A single turn carries every row of the set below to another of its rows. Some are shown first; where does it send the rows asked next?
Molut: [-0.89  0.90 -1.92 -0.92 -1.35 -1.29 -0.90  0.92  0.10  1.34  0.27  0.97
 -1.26 -0.71 -2.21 -1.77 -1.72 -0.13  2.05  0.79  1.55 -2.05 -0.59 -0.20
 -1.39  0.21 -0.64  2.70  2.01 -0.80 -1.14 -0.65  0.05  0.67 -0.16  0.99
  1.17 -2.05 -0.93  0.65  0.27  1.29 -1.39]
gos: [ 1.78  0.16  0.04 -0.03  0.71 -1.87  0.18  0.24  0.42  1.38 -0.12 -0.34
 -0.46  1.42 -0.35  0.49 -0.98  1.80  1.46  1.45  1.78  0.43 -0.44  1.33
 -0.36  0.00 -0.63 -0.23  1.07 -2.03 -0.91 -0.49  0.06  0.87 -1.21  1.06
 -0.39 -0.23 -0.38  0.22 -1.52 -2.14 -2.45]
Kego: [-0.31  1.30 -0.53  0.94  0.21 -0.90 -0.47  0.26 -1.34  0.64  0.07 -1.39
 -0.69 -2.60 -1.56  0.94 -0.50 -0.32  0.13  1.19  1.87 -2.66 -0.97  0.02
 -1.62 -1.78 -1.67  0.97  1.18  0.06 -0.05  0.18 -0.82 -0.76  0.65  0.74
 -0.36 -0.43 -0.23  0.56 -1.22  0.13 -2.14]
sab: [-0.41  0.35  0.97  0.35  0.42 -3.34 -1.09  0.18 -1.20  1.56 -1.75 -1.33
 -2.19  1.18  0.08  0.53  0.27  1.62  0.12  0.74  1.82 -1.35 -0.91 -0.55
 -0.81  0.09  0.95  1.63  1.30 -1.33 -0.60  1.00  2.10 -2.25  1.70  1.54
  0.68 -1.18 -0.17  0.55  0.87 -1.31 -1.65]
popo: [-1.22  1.02 -1.10  1.11  0.58 -1.59  0.39  0.79 -0.89  0.49 -0.22  0.14
 -1.07 -2.55  0.01 -1.99 -0.32 -1.37  1.25  0.78  1.61 -0.67 -1.87 -0.09
 -2.66  0.84  0.61  1.32  1.44 -0.73  0.38 -0.45  0.21 -0.53  0.41 -0.01
  1.18 -2.41  0.10  1.55 -1.44 -0.28 -2.90]
Vepul: [-0.22  0.04  0.41  1.27  0.56 -1.97  0.67 -0.46  0.14 -0.43  0.26  2.17
 -1.94 -0.40 -1.30 -0.21 -0.82 -0.43  2.78  1.67  1.18 -0.06 -2.21 -0.15
 -1.50 -1.28  0.51  1.39  2.17  0.04  0.51 -0.56 -0.69  0.04 -0.51  0.79
  0.45 -1.67  0.21 -0.70  0.97 -0.15 -1.87]
lif: [-0.64 -0.02 -1.38  1.14 -1.16 -0.99 -0.29  1.73 -0.45  1.25 -1.15 -0.71
 -1.84 -1.43 -0.88 -0.61 -0.28  0.77  1.10  0.45  2.56 -0.40  0.29 -0.25
 -2.72  0.28 -1.10  0.13 -0.32 -1.79 -0.61 -1.19  0.52 -0.13  1.37 -0.12
  0.14 -0.74 -1.24  0.30  0.17  1.19 -0.19]
rovid: [-0.27  0.98  2.41 -0.38  1.12 -1.17 -0.14  0.54 -1.63  2.10  0.60 -0.15
 -2.16 -0.26  0.44 -1.16 -1.08  0.28  0.95  1.87  1.34 -0.23 -0.71 -0.26
 -0.54  0.15  1.19  1.51  1.42 -2.01 -0.91  1.09  1.40  0.07  0.71  0.86
 -0.65 -0.57  0.23  0.45 -1.45 -1.78  0.17]
rerol: [-1.44 -0.23 -0.69  0.07  0.19 -1.83 -1.07  0.23 -0.67  1.05 -0.41 -0.71
 -0.49  1.19 -1.63  0.72 -0.70  0.61  0.98  1.24  1.33 -3.19 -1.82 -0.10
  1.51  1.80 -0.73  1.27  1.07 -1.03 -2.45  0.65  0.10 -1.10  1.23  0.57
  1.39 -1.40  0.16  0.88  0.85 -0.99  0.17]
bop: [ 2.24  1.63 -0.83 -0.13  0.76 -1.53 -0.17  0.31 -0.87  0.06  0.11  1.55
 -1.05  2.11 -2.19 -0.07 -0.40  0.51  0.57  1.02  1.53 -1.67  0.33 -0.03
 -0.20  0.55  2.13  1.01  1.75 -0.44 -0.92 -0.40  0.65 -0.82  0.59  0.69
 -0.69  0.10 -0.33  0.86 -0.38 -3.01 -2.39]
Lirim: [-1.82 -0.45  0.24  0.74  1.24 -0.20 -1.16 -0.14 -2.11 -0.69  0.43 -0.60
 -2.20 -0.40 -1.17 -1.92 -0.79  0.97  0.77  1.18  2.41 -0.46 -1.61 -0.44
  0.03  1.57  0.80  0.44 -0.70 -0.19 -1.21 -0.62  0.18 -0.85  0.12  0.14
  0.78 -1.83  0.42  0.93  0.01 -0.09  0.57]
Limu: [ 0.93  0.90 -0.71 -0.95 -0.23 -0.90 -0.08  0.31 -2.66  0.57  0.67  1.32
 -1.73  0.21 -0.54 -0.15  1.18 -0.86  2.24  0.32  2.39 -0.08 -2.34 -0.04
 -1.27 -2.17  0.25  0.71 -0.19  0.47 -1.66 -0.90  0.57 -1.24  0.05  0.79
  0.63 -1.87  0.40  0.95 -1.27 -0.98 -1.57]
pefi: [ 0.33  0.82 -0.03 -0.36  1.29 -0.79 -0.39  2.01 -2.05 -1.17  1.41  0.28
 -1.24 -0.53 -0.09 -0.45  0.44 -0.72  1.01  2.49  2.85 -1.51 -1.54  0.44
 -1.13 -1.83  1.01  0.33  1.05  0.05  0.08 -0.90  0.54 -2.67  0.33  0.40
  0.58 -0.52 -0.05  0.67 -0.36 -1.76 -2.24]
zar: [-2.59 -0.03  0.15 -0.13  1.58 -0.05 -0.09  0.71 -1.31  1.93  0.46  0.87
 -1.44  0.24  0.15  0.14 -1.22  1.23  2.46  0.85  2.49 -1.03 -0.33  1.18
  0.92 -0.40  0.47  1.12  0.06 -1.23  0.01  0.57 -0.98 -0.91 -0.33  1.17
  1.45 -1.69  0.66 -0.13 -0.88 -0.69 -0.85]
lomib: [ 0.11 -0.94 -0.67 -0.50 -0.12 -0.08 -1.70  0.11 -0.52  1.39  0.75  0.12
  0.39  0.59 -0.96 -1.04 -0.43  0.13  2.87  2.34  1.77  0.12 -0.95 -1.02
 -1.28 -0.89 -0.85 -1.20  1.48  0.22 -2.17  0.08  0.57 -0.63  0.30  0.31
  2.24 -0.04 -0.47  0.17  0.62  0.30 -1.33]
furok: [-2.32  0.41 -0.49 -0.10 -0.01 -0.84 -2.07 -1.03 -0.72  2.34  0.66 -0.71
 -1.51  2.49 -1.55 -0.32 -0.46  1.13 -0.33  0.97  3.08 -1.41 -0.80  1.48
 -0.72  1.09  0.01 -0.52  1.59 -2.10 -0.27  0.08  0.21 -1.14  0.17  0.92
  1.47 -0.77  0.89  0.94  0.23  0.17 -1.42]
zetuv: [-0.57  1.61 -1.44  0.55 -0.84 -0.66 -0.97 -1.31 -0.64 -0.56  0.46  0.32
 -1.66 -0.88 -1.27  0.82 -0.55 -0.50 -1.58  0.81  1.56 -1.64 -0.30  1.00
 -0.43  0.54  1.31  0.43  2.61 -0.31  0.35 -0.29  1.09 -1.08 -0.63  1.78
 -0.16 -1.03  0.87  1.45 -2.06 -1.65 -1.47]
razi: [ 0.78  0.81 -0.71 -0.51  1.10 -0.95 -1.08  0.50 -0.79 -0.19 -0.26 -1.50
 -0.90 -2.22 -1.89 -0.36 -0.74  1.12 -0.03  0.73  1.58  0.29 -0.89  0.00
 -1.87  1.41 -0.95  0.79  1.54 -1.42 -3.27 -0.27 -0.63 -0.82  0.74  0.79
 -0.65  0.71 -0.22  0.46 -0.57 -1.37 -1.54]
Lera: [ 0.89 -0.32  1.42  0.70  0.87 -0.05  0.30  0.33 -0.69  0.92  0.90  1.49
 -2.25 -0.14 -1.80  0.14 -1.33  0.21  1.32  1.45  4.24 -0.05 -0.78  1.07
 -0.78  1.10  0.01  0.10  0.79 -0.42  1.38 -1.47 -0.06 -2.04  0.60  0.98
  1.18 -0.55  0.42  0.99  0.51 -1.31 -2.74]
Zodo: [-0.08 -1.49 -1.69  0.32  0.63 -1.61 -1.21 -0.49  0.83  1.59 -2.32  0.88
 -0.51  0.92 -2.39 -1.06 -0.20  0.96  2.19  2.11  2.74 -0.54 -0.19 -0.42
  0.10  0.89  0.70  0.21  0.43 -0.28 -0.10 -0.49  2.65 -0.88  0.87 -0.57
  1.02 -0.04  0.06  1.27 -0.28 -2.13 -2.10]
vekob: [-0.67  0.86 -1.21 -0.56 -1.12 -0.46 -2.52  1.43  0.20  0.57  0.97  1.25
 -1.32  0.51  0.12 -0.36 -0.89 -0.24  0.86  2.42  1.13 -1.78 -0.68  1.47
  0.06  2.02 -0.90 -0.64  1.99  0.05  0.40 -1.12 -0.14 -1.56  1.31  0.16
 -0.90  0.31  0.81  1.00 -0.25 -0.83 -1.66]
Rikam: [ 0.21  0.15 -0.73 -0.65 -1.84 -2.52 -1.28  0.37 -1.56  2.37  1.05  0.85
 -1.18  0.85  0.06 -0.35 -1.54 -0.47  1.74  0.32  0.64 -0.58  0.52  0.09
 -1.27  1.63 -0.13  0.22  1.50  0.32 -2.61 -0.68  1.37 -1.50  0.13  1.55
  0.84 -1.30  0.46  0.29  1.23 -0.70 -0.75]
zite: [-0.15 -0.97  0.93 -0.75  0.60 -2.16 -1.96 -1.02 -0.84  1.28 -1.58 -0.15
 -0.50 -0.38 -0.96 -0.28 -0.73 -0.16  2.24  2.60  1.54 -0.57 -0.15  2.35
 -0.37 -1.32 -0.24  1.82  0.71  0.00 -1.28 -0.64  3.08 -1.44  0.10  1.36
  0.57 -0.64  1.30  0.44 -0.37 -1.37 -2.03]
Zilod: [-1.53 -1.47 -2.19 -1.43  0.48 -1.43 -1.06 -0.09  0.15  1.72 -1.76  0.98
 -1.57 -0.49 -3.02 -0.45 -1.02  0.43  0.82  0.22  2.72 -0.41  0.52 -1.00
 -0.93  0.03  0.67  1.17  1.25 -0.73 -0.53 -0.18  0.52 -1.79  1.99  1.25
  1.12  1.13 -0.24  0.96  0.13 -1.49 -2.09]
Budin: [-0.21  2.33  0.85  0.88  1.12  0.11 -1.35  0.02 -1.39  0.12 -0.64 -0.31
 -1.21  0.68  0.80 -0.51 -0.01  1.74  1.54 -0.05  1.36 -0.01 -0.59 -1.19
 -0.42  0.15  0.14  0.88  0.35 -0.51 -0.24  0.44 -0.90 -0.56  1.44  0.70
 -1.69 -0.44 -0.42  0.67 -0.23 -0.05 -1.03]
vut: [-1.15  1.51 -1.55 -0.54  0.04 -2.45 -0.04 -0.22  0.32 -0.39 -2.15 -0.34
 -1.25  0.35 -1.58 -1.11 -1.38  0.69  2.30 -0.01  2.42 -1.03  0.08  1.59
 -2.26 -0.83 -0.98  1.80  2.13 -0.49 -0.65 -0.13  2.64 -1.26  0.16  0.39
  1.97 -0.23  0.30  1.50  1.15 -0.37 -0.91]
fug: [ 0.62 -0.32  0.98  2.03 -0.70 -1.86  0.11 -0.04 -1.31  0.93  0.67 -0.86
 -2.21 -0.02 -1.23  0.86 -0.13  0.20  0.86  1.60  0.87 -0.89 -2.15  0.37
 -1.47 -1.52 -0.41  0.13  0.37 -0.77 -0.74 -0.02  2.67  0.71 -1.18  0.67
  0.48 -1.06 -0.01  0.25 -0.63 -0.32 -2.66]
tuz: [ 1.65  1.59 -0.76  0.11  0.68 -3.04  0.95 -0.92 -0.60 -0.08 -0.58  0.77
 -0.61  0.42 -0.77 -0.55  0.46 -0.53  1.33  0.46  0.65  0.43 -1.15  0.37
 -1.47  0.31 -0.50  1.63  2.50 -2.07  0.06 -0.15  1.76  0.78 -0.13 -0.42
  0.48 -0.63  1.96  1.19 -0.43 -0.29 -1.02]
fip: [-0.64  0.41 -0.59 -0.12 -1.09 -1.41  0.11 -0.39 -0.74  0.35 -1.73  1.96
 -0.76 -0.77 -1.95 -0.03 -1.86 -0.51  0.80 -0.28  2.02 -0.13  0.50  0.63
 -0.24  1.38  0.74  1.00  0.98 -0.58 -1.75 -1.22  1.91 -0.21  1.92  1.00
  1.14 -0.67  0.31  1.28  0.40  0.13  1.32]
kopet: [ 0.77 -1.42  1.04  1.24 -0.42 -0.06  1.32  1.40 -0.09  1.40 -0.29  1.08
 -1.74 -0.33 -1.74 -0.30 -1.95  1.03  1.96  2.33  1.87 -1.11 -0.06  0.87
 -0.44 -0.11 -1.13 -0.40  2.00 -1.14 -0.31  0.61  0.97 -0.43  1.56 -0.06
  0.91 -0.60 -0.94 -0.66 -0.82  0.25 -1.23]
toma: [-0.46  2.82 -1.58 -1.20  0.69 -2.15 -0.44  0.39 -1.35  1.39 -0.47  1.43
 -0.79  0.16 -1.77 -0.54  0.57  0.39  0.67  0.11  1.88 -0.76 -0.62  0.87
 -2.09  0.32  1.28  0.50  1.04 -0.84 -2.40 -0.46  1.18 -0.71  1.25 -0.01
 -1.31  1.00  0.85  1.47 -0.32 -2.55 -2.01]
gulin: [-2.57  0.26 -0.70  1.31 -0.82 -1.00 -0.10  1.13 -0.02 -0.77  0.13  1.18
 -0.61  1.27 -1.17 -1.72 -1.94 -0.21  1.63  2.63  1.97 -0.90 -0.85  0.50
 -1.68  0.80 -1.44  0.07  2.06 -0.93 -0.38  0.43  1.55 -0.06 -0.13 -0.45
  0.50 -1.27  0.05  0.13  0.73 -0.40 -3.22]
ved: [-1.43  0.50 -0.62  0.96 -0.39 -0.12  0.12  0.45  1.25  0.21 -0.64  2.29
 -0.76 -0.22 -0.21 -0.04  0.01  1.70  0.54  1.35  2.55 -1.24  1.83  1.48
  0.38  1.35  1.05 -0.11  1.92 -1.51  0.56 -0.91  1.91 -1.50  1.25  0.75
  0.57 -0.82  0.39  0.63  0.06 -0.54 -1.71]
vepu: [ 0.06  0.21 -1.46 -0.47 -1.01 -1.26  0.57 -0.04  0.92 -0.98 -1.79  1.85
 -2.27  0.70 -2.30 -1.38 -0.25  0.50 -0.11  2.39  1.63 -1.45 -0.10  0.26
 -0.13  0.41 -1.40  2.32  1.59 -1.76  0.10  0.63  1.47 -1.73  0.33  0.87
  0.99 -1.49  0.81  1.52 -1.01 -0.32 -2.32]
Bagis: [-0.40  0.18 -0.12 -0.01  0.61 -2.30  0.19  1.68 -0.74  1.49 -1.03  0.93
 -2.17 -2.19 -0.54  0.27  0.39  0.23  2.09  0.03  3.56 -0.99 -1.49 -0.37
 -0.91  1.23 -0.86  0.83 -0.56  0.30 -1.83 -2.10  0.26 -0.45  1.37  0.70
  1.08 -1.84  0.73  1.34  0.30 -1.72 -1.16]
Beb: [-1.00 -0.98 -1.14 -0.57 -0.51 -1.01 -1.79 -1.12 -0.22 -1.12 -0.75 -0.94
 -1.89 -0.26 -0.66 -0.42 -0.14 -0.13 -0.03 -0.08  1.79 -0.79  0.20  0.11
  0.27 -0.56 -0.97  1.90  0.37  0.12 -0.23 -1.45  0.73 -2.42  1.31  1.76
 -0.81 -0.50 -0.27  1.28 -1.34 -1.04 -3.07]
Tobo: [-0.57  2.02 -0.65  0.59 -0.19 -3.15 -0.35 -0.84 -1.09  0.20 -0.71  1.22
  0.56 -0.84 -0.59  1.70 -0.60  0.92  0.74  0.59  0.17 -1.11 -1.37  1.30
  0.16 -0.54  0.92  0.60  0.98  0.34 -1.59 -0.05  2.15 -1.00 -0.75  1.13
  0.38 -0.46  1.31  0.71  0.81 -0.47 -1.30]
Natof: [ 0.04  2.42 -0.25  0.48  0.77 -1.15  0.91 -0.37  1.66 -1.07 -0.75  0.36
 -1.61 -0.72 -0.38 -0.67  0.28 -0.13  0.33  1.08  0.24 -1.30 -0.09  0.18
 -2.40 -0.21  0.32  1.02  2.90 -1.14 -0.98  0.50 -0.77 -1.34  0.76  1.69
  1.11  0.03 -0.08  1.72 -0.18 -1.34 -2.11]
doz: [-0.93 -1.60 -2.27 -1.25 -0.52 -0.29 -1.48  2.14 -0.21  0.95  1.28 -0.35
 -0.67 -0.02 -0.15 -0.58  0.05 -1.12  1.09  2.04  1.92 -0.69 -0.87 -1.67
 -0.37 -0.15 -1.02 -0.15  1.35 -1.94 -0.37 -0.45  0.15 -0.30  0.51  0.43
  1.26  0.12 -0.60  0.71 -1.07 -0.64 -1.48]
Fata: [-0.09  1.29  0.54 -0.17  0.10 -0.93 -1.48 -1.76 -0.44  2.03 -1.87 -0.37
 -1.95  1.03 -1.56  0.13 -0.30  0.24  0.60  1.04  2.73 -1.37 -2.47  0.59
  0.03 -0.02 -0.66  1.31  1.79 -0.92  0.68  0.66  0.47 -2.16  2.21  0.40
 -1.20 -0.35  0.28  1.67 -1.36 -0.95 -0.30]

lomib moves to Zilod
popo moves to gulin
Where do these go?
Fata moves to rovid
ved moves to Tobo
Bagis moves to vekob

